Each named turn below is shown by a few rows before and after it. Which turns, in which order, take the first row of each later pair to the second? The first pair is answered.
S:
[ 17 -12   6   7  28   9 -28  -6 -36  15   8  -5  25   3] => [ 23 -27 -11 -30   4 -12   4 -12 -37 -15  13   0   3   8]
[  9 -14   4   7  10  10 -26   7  -3  15  -8  -1  12  -8] => [ 17 -20 -13 -27  -7  -7  -6   3  -5 -10  -1  -4  -2  -5]
[ 25 -23 -29 -45 -26 -26  11   3   4 -30   2   2 -44  -3] => [-12  40   0  23  -3 -13  49  18  27  -7  10   2 -39  20]
X:
[ -3  21  19   5  10  -2 -26 -12  -8   6  -9   2  13  -3] => [-11  26  18   3  -1   3 -25  -6   7   7 -12   6  -9   3]
[ -4 -11   0   7   5   4 -10  -4   2  -5  -6  -1   8  -4] => [-5 -7  6 10  1  5 -9 -2  5  2 -6  5  8 -5]
[ 7 -2 10 16  4  0 -9 -1 -9 11 -1  0 12  2] => [-1  7 10 19  1  1 -7 -1  2 13 -9  4 -3 10]
P:
[ 10  -9   0  15  12   5 -27   0  -6  24  -4  -3  13  -5] => [ 17 -21 -11  -4   3  -6 -11  -8 -19  -1  -4 -14  14  -8]
[ -1  -2  -7  -5  15 -12   2  12 -24  -2  -6  -7  21   1] => [ -5  -4 -17 -18  -2 -15  12  10 -16  -8  -4  -3   0   6]
[  7 -17   2   0   4 -16 -14  -4 -25  14 -10  -6  21 -10] => [  9 -24  -4 -21  -7 -28   0  -2 -17  -2 -10  -3  -4  -3]
Pairs:
Each pair is 2 to 3 turns apart.
[ 24 -15  -3 -18  13   2 -24   1 -33   3   0 -13  45  -9] => [-13  28  -4 -17 -16 -18  51   9   2 -26   6  -3 -11  21] | P then S
[ -9  28  12  12  -5 -20  35  22   3  -7   7  -1 -11   5] => [ 22  -9   1  -3   4 -17  -7  11 -27  -4   1 -10  28 -15] | P then S then P
[ 24  -6   2 -17   0 -19  35  24 -37 -39   0  11  23  -5] => [ 14   9  26  32  25  21  -8  31 -25   9 -18  13  38   2] | S then X then S
[-26  51  23  38  12   4  46  22   9 -10  16   9 -33   7] => [ 21  -7  12  26  44  19 -38   7 -44  16   4  -6  42 -35] | P then S
[  5 -14 -12  -9   0  22 -42  -2  29  27 -23  17 -48   3] => [ -4  -1  -2  12  17  31 -44   3  27  37 -17  16 -18   3] | S then P
[  4 -22  -5 -44  -2   0  -2 -12  -8  -7 -24 -11 -20  17] => [ -6  -1   3 -33   3 -18  45  -6 -12 -22  -5 -16  -3  25] | X then S
[-10  10  12  14  16   1   0  22 -20  17   2  -9  33  -6] => [-23  19   3  -6  -7 -13  42  22  -3  -1   9  -5 -14   9] | S then P then S
